In the data rows, zero lies at 4.5, halfway between 4 and 5.
Some points, each followed by its number:
[6. 9. 4. 5. 1. 7. 4. 5. 0. 2. 3. 6. 5. 4. 0. 4. 3. 7. 7. 4. 4. 5. 4. 4.] 0
[3. 3. 2. 4. 5. 4. 4. 4. 2. 4. 3. 6. 4. 4. 4. 5. 5. 5. 4. 4. 5. 4. 4. 4.] 1
[3. 3. 5. 4. 5. 4. 4. 5. 5. 2. 4. 6. 5. 4. 4. 5. 5. 5. 5. 6. 0. 4. 4. 4.] 2
[8. 9. 5. 5. 1. 5. 4. 4. 3. 1. 3. 6. 5. 4. 4. 3. 5. 5. 7. 4. 3. 4. 4. 4.] 3
[3. 3. 5. 4. 5. 7. 4. 6. 8. 3. 1. 0. 5. 4. 7. 6. 0. 5. 4. 8. 6. 4. 4. 4.] 4
[3. 3. 3. 5. 5. 5. 4. 2. 7. 3. 3. 6. 5. 4. 5. 5. 6. 3. 4. 5. 6. 7. 6. 6.] 5
[3. 3. 5. 5. 5. 4. 4. 5. 6. 1. 4. 6. 5. 4. 4. 5. 5. 5. 4. 7. 0. 4. 3. 4.] 6
[5. 4. 5. 4. 5. 4. 4. 4. 0. 5. 4. 6. 5. 4. 2. 5. 5. 6. 4. 3. 6. 4. 4. 4.] 7
[9. 3. 5. 3. 1. 4. 4. 4. 7. 3. 9. 6. 4. 6. 4. 6. 5. 4. 7. 3. 5. 2. 4. 2.] 8
[3. 3. 5. 4. 5. 4. 4. 5. 5. 2. 4. 6. 4. 4. 5. 5. 5. 5. 4. 7. 2. 4. 4. 4.] 9
[4. 3. 5. 4. 5. 5. 4. 7. 7. 8. 4. 0. 4. 4. 8. 5. 5. 2. 4. 7. 6. 5. 5. 4.] 10
[3. 3. 5. 4. 6. 4. 4. 4. 6. 4. 9. 6. 4. 4. 5. 5. 5. 4. 4. 3. 6. 3. 4. 4.] 11
[3. 3. 5. 4. 5. 4. 4. 5. 6. 2. 4. 6. 5. 4. 5. 5. 5. 5. 4. 7. 0. 4. 4. 4.] 12
[3. 3. 5. 4. 6. 4. 4. 4. 7. 3. 9. 6. 4. 3. 4. 6. 5. 5. 4. 3. 7. 3. 9. 3.] 13
[3. 3. 5. 4. 5. 6. 4. 9. 7. 4. 4. 0. 4. 4. 8. 5. 0. 5. 4. 7. 5. 3. 2. 4.] 14
[3. 3. 5. 5. 5. 5. 4. 3. 7. 3. 3. 2. 5. 5. 4. 6. 3. 5. 3. 5. 5. 4. 3. 4.] 15
[9. 3. 5. 5. 4. 4. 5. 4. 7. 4. 7. 6. 5. 6. 5. 4. 5. 5. 4. 4. 5. 1. 4. 2.] 16
[3. 3. 5. 4. 5. 4. 9. 5. 6. 9. 4. 5. 3. 5. 5. 3. 6. 2. 4. 3. 6. 4. 4. 4.] 17
[9. 3. 6. 5. 5. 5. 8. 6. 4. 8. 4. 6. 4. 4. 3. 0. 8. 5. 5. 4. 7. 4. 4. 4.] 18
[2. 3. 4. 5. 5. 6. 4. 9. 7. 5. 3. 0. 4. 4. 9. 5. 4. 4. 4. 7. 6. 5. 3. 4.] 19
[3. 3. 2. 5. 5. 5. 4. 5. 3. 5. 3. 6. 5. 4. 5. 5. 6. 5. 4. 4. 6. 5. 4. 4.] 20
[3. 3. 4. 5. 5. 4. 3. 4. 4. 5. 3. 6. 5. 4. 4. 5. 5. 5. 3. 3. 5. 4. 4. 4.] 21
[3. 3. 5. 4. 5. 4. 7. 4. 7. 9. 4. 4. 3. 5. 5. 3. 6. 1. 4. 3. 5. 3. 4. 4.] 22
[3. 3. 1. 4. 6. 4. 4. 5. 0. 3. 4. 7. 4. 4. 3. 5. 6. 5. 5. 4. 6. 5. 4. 4.] 23
New points follow, each followed by the number of its nearest point above by angle.
[1. 7. 6. 4. 4. 2. 3. 3. 6. 3. 4. 6. 4. 3. 5. 5. 5. 3. 5. 3. 6. 9. 6. 9.] >> 5
[0. 7. 8. 4. 4. 2. 3. 3. 6. 3. 4. 6. 4. 4. 6. 5. 5. 4. 4. 3. 6. 9. 6. 9.] >> 5
[9. 3. 4. 4. 3. 4. 8. 4. 5. 7. 4. 6. 5. 4. 3. 1. 7. 5. 4. 3. 5. 2. 4. 4.] >> 18
[3. 1. 4. 4. 4. 4. 4. 0. 7. 3. 4. 6. 6. 4. 4. 5. 4. 4. 4. 6. 5. 4. 5. 5.] >> 5
[0. 9. 5. 5. 6. 5. 4. 4. 0. 2. 4. 6. 5. 4. 3. 4. 3. 5. 4. 6. 3. 4. 5. 4.] >> 0
[1. 7. 5. 4. 4. 3. 4. 3. 7. 3. 4. 6. 4. 3. 5. 5. 5. 3. 4. 3. 5. 9. 6. 9.] >> 5
[5. 9. 5. 5. 1. 7. 4. 5. 0. 2. 4. 6. 4. 4. 0. 4. 3. 7. 8. 3. 5. 5. 4. 4.] >> 0
[4. 3. 5. 4. 5. 4. 3. 4. 0. 6. 4. 6. 4. 4. 4. 5. 5. 5. 5. 3. 6. 4. 4. 4.] >> 7
[3. 3. 5. 5. 6. 5. 4. 5. 7. 3. 9. 6. 5. 3. 5. 6. 6. 5. 4. 4. 7. 4. 8. 4.] >> 13
[1. 9. 5. 5. 5. 5. 4. 4. 0. 1. 4. 6. 4. 4. 3. 4. 3. 5. 4. 5. 2. 4. 5. 4.] >> 0
[3. 1. 4. 4. 4. 4. 4. 1. 7. 3. 4. 5. 5. 4. 4. 6. 3. 5. 4. 6. 5. 4. 4. 4.] >> 15
[3. 5. 3. 4. 4. 3. 4. 2. 7. 3. 4. 6. 4. 3. 5. 5. 5. 2. 4. 3. 6. 9. 6. 9.] >> 5
[3. 5. 4. 5. 4. 5. 4. 2. 7. 3. 3. 6. 5. 4. 6. 5. 5. 5. 3. 6. 6. 7. 7. 4.] >> 5
[3. 3. 5. 4. 4. 7. 4. 5. 8. 3. 1. 0. 5. 4. 7. 6. 0. 5. 4. 8. 5. 4. 4. 4.] >> 4
[0. 7. 7. 5. 4. 2. 3. 4. 7. 3. 4. 6. 5. 4. 6. 5. 5. 4. 4. 4. 6. 9. 5. 9.] >> 5
[0. 7. 7. 4. 4. 2. 3. 3. 7. 3. 4. 6. 4. 3. 6. 5. 5. 3. 4. 3. 6. 9. 6. 9.] >> 5
[0. 7. 7. 4. 4. 2. 3. 4. 6. 3. 4. 6. 4. 4. 6. 5. 5. 3. 4. 3. 6. 9. 6. 9.] >> 5
[5. 9. 5. 5. 1. 6. 4. 4. 0. 3. 4. 6. 4. 4. 0. 4. 3. 7. 8. 3. 4. 4. 4. 4.] >> 0
[3. 3. 4. 4. 4. 4. 4. 2. 7. 3. 4. 6. 5. 4. 5. 5. 5. 3. 4. 5. 6. 6. 6. 6.] >> 5
[3. 3. 5. 4. 6. 4. 3. 5. 7. 5. 6. 6. 5. 6. 5. 6. 5. 5. 4. 3. 7. 4. 4. 4.] >> 11
